Families of rows that turns and mirrors carry onto each other, the same ones carrying the whole set onto itself: the rest of each named row's family, in list order
4 families of 8 rows
j641: [ 11 -12 -13   0   4   7 -16  13 -30  20   2]
j725: [-24 -19  32   0   7   3   5 -11  25 -21   3]
j509: [-15  20  10  -8  15 -11  -8  16  -7 -19  19]
j755: [  7 -20   0  19  11  33  -4  13 -12 -32  -4]
j152: [-16  16   0 -11  12  -7  -9  20  -8 -21  17]
j312: [ -8  -1  21  34  12  15   9 -11 -14   3  27]
j43: [  2  -1  27  23  19  12   5  -7 -23   5  29]
j911: [  0   0  18  35  12  10   7 -12 -19   0  28]
j608: [ -7 -26   0 -19   4 -11 -22  16   4 -10 -25]
j431: [ 15  -9  -9   7   9  -2 -13  17 -37  13  -4]
j226: [-11   2  22  28  11  13   7  -6 -21   6  30]
j626: [-19 -11  21 -12   3 -25 -11 -14  -4  22  11]
j892: [ 10  -7 -10  14   9   2 -18  15 -36  14   1]
j18: [-23 -19  35   9  10   2   0 -14  13 -33   6]
j134: [-11 -29   4 -22  -2  -8 -18  17   6  -9 -23]
j200: [  1 -47  12  21   0  17  -5 -11  -4  11 -14]
j427: [-20  12   9 -13  14  -5  -6  24 -18 -23  12]
j183: [  2 -45   8  21  -4  14  -1 -17  -4  13 -13]
j872: [  5 -20   4  19  11  35 -12  22  -8 -27   2]
j245: [  2 -46  20  23   5  14  -5 -17  -4  12  -9]
j501: [-22 -17  32   2  12   7  10  -8  19 -27   4]
j310: [  7 -44  12  19   2  12  -8 -24   1  11  -4]
j829: [-15 -30  -5 -15  -5  -5 -20   7   5 -16 -22]
j588: [ -2 -24   7  22   5  29  -9  22 -11 -35  -5]
j351: [  8 -12 -10  10   6  -1 -24  13 -33  19   1]
j141: [ -3 -30  -1 -14   4  -8 -22  10   8 -14 -26]
j897: [-18 -10  16  -7   6 -30  -3 -19  -5  19   3]
j917: [ -1 -17   7  19   8  31 -13  23  -6 -34   0]
j889: [-24 -20  32   6   2   5   1 -12  24 -23  10]
j6: [-13  15  15  -8  15 -11 -11  22  -9 -24  19]
j876: [-12 -10  14  -4   6 -25  -1 -18  -6  27   3]
j266: [ -8  -7  16  -9   5 -25  -1 -16   0  25  11]

Same family as j431: j911, j134, j183, j588, j889, j6, j266
Same family as j200: j725, j509, j312, j608, j892, j917, j876

Families of rows that turns and mirrors carry onto each other, the same ones carrying the whole set onto itself: the rest of each named row's family, in list order
8 families of 4 rows
j776: [-18 -10   9   0 -20  -5  -2   1]
j436: [ 24   1  20   8  32   3 -18 -14]
j435: [ 46  -5  -1 -10   3  -1 -18  19]
j140: [-12 -24  11  -5 -15   4   0   0]
j323: [ 35 -28   4  -9   6   1 -23  12]
j313: [ 29  -8  26   6  22 -10  -7 -17]
j543: [  2  28 -25  -8   1   3  -1   5]
j275: [ 27 -16 -10 -27  14   1 -10  22]
j178: [ 23  17 -30   3 -12   2  -8   1]
j496: [ 10  24 -20  -8 -18   6   5   6]
j424: [ 27 -17 -14 -21   4   3  -1  27]
j881: [ 14  26 -23  -2  -9   9 -12  11]
j473: [ 26 -33   0 -14  -3  10 -14  13]
j703: [-13   6  23   5 -10 -10   2  -7]
j860: [ 20   6   9  -1  39   0 -11 -16]
j908: [ 14   6  21  10  28   4 -16 -19]
j682: [-16 -10   8  -7 -12  -7  12  -6]
j563: [ 42 -11  -4 -21   5   9 -13  19]
j758: [  3  26 -20   0 -13   6  -6  10]
j720: [ 14  18 -18  -4 -24  -6   5  10]
j992: [ 39 -26  -4 -19  10   0  -8  11]
j532: [ 21   6   4  16  21  10 -11 -29]
j717: [ 39 -19 -12 -19   5  -1  -6  16]
j704: [ 29   7   8   6  38   6 -12  -6]
j780: [ 27  -2  23   2  29   3  -7 -21]
j579: [ 17  22 -26   8  -7  14  -7  -9]
j388: [ -4  30 -17   4  -1   6   2   5]
j797: [-14 -17  21  -5  10  -5  11  -2]
j254: [-16 -11  15  -2  -3  -9  12 -11]
j399: [ 16   1  13  16  20  -4 -10 -29]
j666: [-17  -1  23  -4  -7  -1   7  -9]
j546: [-21  -9  14 -13   7  -7   6  -2]

Same family as j546: j543, j275, j860
Same family as j313: j435, j703, j720
Same family as j992: j881, j908, j682
Same family as j399: j776, j323, j178
Same family as j532: j140, j473, j579
Same family as j436: j758, j717, j254
Same family as j424: j704, j388, j797

Families of rows that turns and mirrors carry onto each other, the same ones carrying the whole set onto itself: the rest of each named row's family, in list order
4 families of 8 rows
j465: [  4   7 -16 -11  12 -25  12  26   8  -8  14 -17   3  17  40  25  18  23
   8 -24]
j907: [-12  12  -9 -27  12 -21  15  27   4 -32 -24 -19  29 -13  42   3  14 -12
   1  -2]
j32: [ 12 -12   7   8  25  -5  37  -6  10 -12 -31   4  41  12  30 -24  19   2
   4   7]
j229: [ -4 -20   5 -12   9   1  33 -34 -14   4  19 -18  11  16  23   7   4  33
  10 -11]
j246: [  2  -8   6 -22  19 -16  18  37   5 -19 -20   1  18  11  31  10  -8 -30
  -5   3]
j136: [ -7  -2 -15  19   8   5 -19  15  12 -23   1 -33  20   0  29   0  -3 -10
 -21 -23]
j639: [-13  -7  -5 -14  -2  11 -22   6   9 -31   9 -29  19   2   8 -20  -6 -18
  -9  -9]
j468: [  6   2 -13 -27 -17 -23   0  31 -14  12 -22  -2  25   1  10  13  -5   4
  22 -19]
j878: [-11  -9 -22   6   6   6 -23  14   7 -22  -4 -39  22  -9  17 -12 -19   4
 -10 -18]
j484: [-27 -22  19  -1  14  12  -3 -13 -24 -31   9  -6  15  23  15  -7  -1   3
 -19  -6]
j559: [ -7  20 -21 -31  16  -9  15  11  11   1  13 -22  10   5  10  10  32  29
   5 -23]
j271: [ -9   6 -28 -25  14 -16   5  19   9 -12   6 -32   7  14  40  14  17  34
   8 -14]
j164: [-20   5  -7  -7  20   5  34 -20   4  14   7   7  17  33  17   7  18  28
  -3 -18]
j119: [ -2  -7  15  14  23  -4  20  -5  20 -12 -21  22  43   4  33 -17  11   1
  -6  10]
j817: [  7  -3  -5 -19 -20 -15  -3  25  -9  16  -2   7  27 -11  -7  10   1  14
  21 -21]
j26: [-12  -2  -9 -28  24 -20  25  37  -2 -18 -31  -5  24   3  35   2  -3 -16
   8   8]
j91: [ 10 -26   5  11   6  -5   4   5  -7  22  -9   1  28   0 -14  26  10  32
  11   9]
j318: [  8 -25  23   1  -3 -10  -8   3 -12   2   1  22  28   1  10  11  10  45
   0  -8]
j927: [  8 -29   4  10  11  -1  12  -1  -8  20 -21   6  37   7   0   8  30  36
   6  13]
j459: [-15 -38  13   3   5  16   9 -12 -28 -33   7 -22  25   8   6  -6   1   8
 -16  -8]
j544: [  5 -13  15  -6  35   5  29 -23   1  -4 -28 -10  23  19  27 -22  14   1
  -3  15]
j299: [ -1 -13 -17 -20 -15  -3  -3  27   2  23 -24   0  33  -7   4  18 -20  10
   7 -12]
j965: [ 19 -40  15  -1  -9  -5   5   6  -9   2 -12  11  40   4   3   8  17  38
   6   3]
j508: [-19 -27  11  18   8  12  -4 -18  -8 -29   8 -31  25  -1  20   7  -1  -5
 -10  13]
j130: [ -7   9 -33 -27   9  -8   4  18  23 -10  11 -34  18  -1  11  15  15  29
  -2 -21]
j653: [  5  -9  17   2  27  -5  19  -7   6  -8 -33  -7  24  18  30  -8   8 -18
   6  29]
j158: [ -1   4   1  -7  18 -10  32 -24  -9  11  11 -22   4  15  24  20  13  33
  16 -11]
j137: [-11  -4 -10 -12   8  10  41 -29  -6   4   3 -18  20  31  25   4  21  28
   1 -20]
j382: [ -6 -10 -22 -10  -3   2 -20  22  10 -21  -5 -28  24   7  -2 -15 -20 -17
  -2 -10]
j856: [-11   8   2 -20   8 -12  13  24   7 -24 -24  -1  36  -6  34  -9  21 -28
   4  10]
j407: [-16 -44  10  22   4   7   7 -13 -20 -25   8 -12  37  -3  16  -3   6   6
  -1  12]
j270: [  7  -8 -10 -11  -7   1  -3  27   4  25 -15  -1  23  -1  -2  30 -12   5
 -11 -25]

Same family as j271: j32, j878, j26, j459, j299, j965, j137
Same family as j270: j465, j246, j136, j484, j164, j119, j318
Same family as j468: j907, j229, j927, j544, j130, j382, j407

Families of rows that turns and mirrors carry onto each other, the same ones carrying the whole set onto itself: the rest of each named row's family, in list order
4 families of 5 rows
j753: [ -7 -23  -6  24 -19  -5  14  17  -3 -13   7   0   9 -14  -3 -16  38  20
  29  -6]
j821: [-15  -2  -7   9 -10   6  -2  17  -6 -17  11  10   7  -5  -1 -11  40  28
  12 -13]
j763: [ 37  -4  15  39  -1 -28 -10  -5 -29  27  19  12 -13 -29  26 -19 -13 -23
   7   0]
j83: [ 27  15   6  20  16 -15  15 -46 -19  25  19   5  -7 -16  32 -18  -6   3
  28   9]
j53: [-17 -20   6  20 -15   1  -3   3  -3 -18  27   9  -4  -4  -4 -12  33  32
  12  -8]
j365: [ 15 -27   2  40 -19 -25  -9  38 -24   4  11   6  -2 -26   4 -21  10  -8
   4  -9]
j285: [  0  -5  -9   8  23  -4  18 -39  -8  -5  26   4   3   2   3  -2  25  25
  18  16]
j764: [ 38   8   6  22   7 -25 -25   9 -18  30  13  22  -3 -24  29  -9  -2 -26
  -5  -8]
j476: [ -2  -1  -6   4  20  -4  24 -39  -4   2  15  11  -4  10  10  -9  35  16
  30   8]
j760: [-18 -19  -7  18  -9   0   5   9 -10 -19   7  10  -9  -2  -2 -14  43  26
  15  -9]
j281: [ 33  15   1   5  30 -25  11 -38  -7  32  14  12  -9  -9  26 -13   3 -11
  18   6]
j696: [ 43  -5   2  15  -4 -29 -11  10  -5  29  10   8 -12 -27  35  -6 -16 -18
   0 -11]
j60: [  9  -8  -3  20 -18 -16 -24  43 -13   4  10  14  -1 -18   7 -12  14  -4
  -6 -25]
j15: [ -3   0  -7  11   0  -1  30 -35  -2   3  15  -2   5  -1  11 -12  22  26
  42   0]
j619: [ 14 -15  11  23 -22 -14 -21  39  -7   0  12   7 -12 -28  20 -22  11  16
  -4 -19]
j880: [ 38   4  -2   9  27 -16   8 -38  -2  23  16  10   0 -19  30   3   4 -15
  16  19]
j40: [  6 -16   2  28 -22 -17 -19  35 -14   1   2  13 -19 -25   4 -18  16   0
  -5 -23]
j394: [ 39   6   9  22   3 -31 -17   5 -12  31   5  14 -18 -33  23 -19  -6 -23
  -3 -12]
j454: [ -5  13  -7   2  14   7  14 -37  -6   1  22  15   5   9  10   1  29  20
  26   1]
j938: [ 29  23  -5   9  31 -15   3 -37 -19  29  18  18   0  -4  30  -4   0  -5
   9   6]

Same family as j764: j821, j60, j454, j938
Same family as j619: j53, j285, j696, j880

Families of rows that turns and mirrors carry onto each other, the same ones carrying the whole set onto itself: the rest of each named row's family, in list order
3 families of 5 rows
j251: [ 17 -31  11 -36  -3  15 -17  21   0]
j259: [ 17 -30   1 -16 -25   4 -11  39   8]
j159: [ -8 -18 -11  16 -27  -2   4  28  10]
j761: [ 20 -19  22  -2 -10 -12 -22  44   2]
j835: [ 12 -24  31 -24  18 -11 -19  30  -7]
j812: [ -9 -26  11 -33  23  10  -6  -2  -9]
j936: [  8 -37  10 -44   8   2 -11  24  -1]
j447: [-28 -12  -2   2  13   5   8  -9  -5]
j842: [-33 -15  -9  10   3  -7  16   5  -1]
j582: [-23 -28   5 -27  25  -4   7   3  -6]
j263: [  0  -7  12  28 -14 -16  -8  34   2]
j943: [-16 -16  26 -11  31 -16  -5  11 -13]
j87: [-12 -10  -9  22 -20   7   3  11   5]
j899: [ 16 -22  -1  -1 -29  13 -14  29   8]
j126: [-22  -5  15  21  14 -19   2  14  -7]

Same family as j263: j761, j835, j943, j126
Same family as j899: j251, j812, j447, j87

Families of rows that turns and mirrors carry onto each other, the same ones carrying the whole set onto itself: the rest of each named row's family, in list order
3 families of 6 rows
j534: [ -5 -14   5 -10 -18  -7  15 -14 -44  -7  -3   7]
j112: [ 32   3  -7   6   8  10  -7  13   0   4  -7 -17]
j844: [-11   8  10 -26 -14 -11   8 -19 -28  -2   6 -13]
j225: [ 15  18  -9   8  11  -6   2  24  19  -2   0 -15]
j962: [  7   0   4  -9 -21  -2   9 -13 -43   3  -3   5]
j65: [-26 -28  -3   8  -6 -11  13   4   9 -15  -4  36]
j442: [  7  14 -12  11   3  -1   3  32  19   1   0 -14]
j766: [-25 -30  -1  -7  11  -3  -2 -15  21 -14  -8  23]
j661: [ 29   6  -9  10  16  11  -1  12  11   2 -12 -11]
j613: [  2   2  10 -11 -17  -4  17 -15 -42  -7  -2   3]
j438: [-24 -33  -6  -4  13   4 -11  -2  24 -13 -11  18]
j364: [ -9   8  10 -25 -25  -7   0 -11 -26  -3   8 -14]
j973: [-26 -22  -1   6   4 -14  10   2  13 -22  -7  34]
j71: [-23 -25  -7  11   8 -11   2  15  15 -17  -8  31]
j929: [ 17  17  -4   4   2  -7  -2  29   6   5   4 -20]
j150: [ 26  -1 -19   9  13  11  -8  12  11   3 -14 -11]
j809: [-25 -35  -5 -10   0  -3  -7 -15  20 -18  -6  19]
j408: [-21  -9   9 -25 -19 -12   6 -16 -28  -3   8 -10]

Same family as j408: j534, j112, j438, j71, j929
Same family as j809: j962, j65, j442, j364, j150

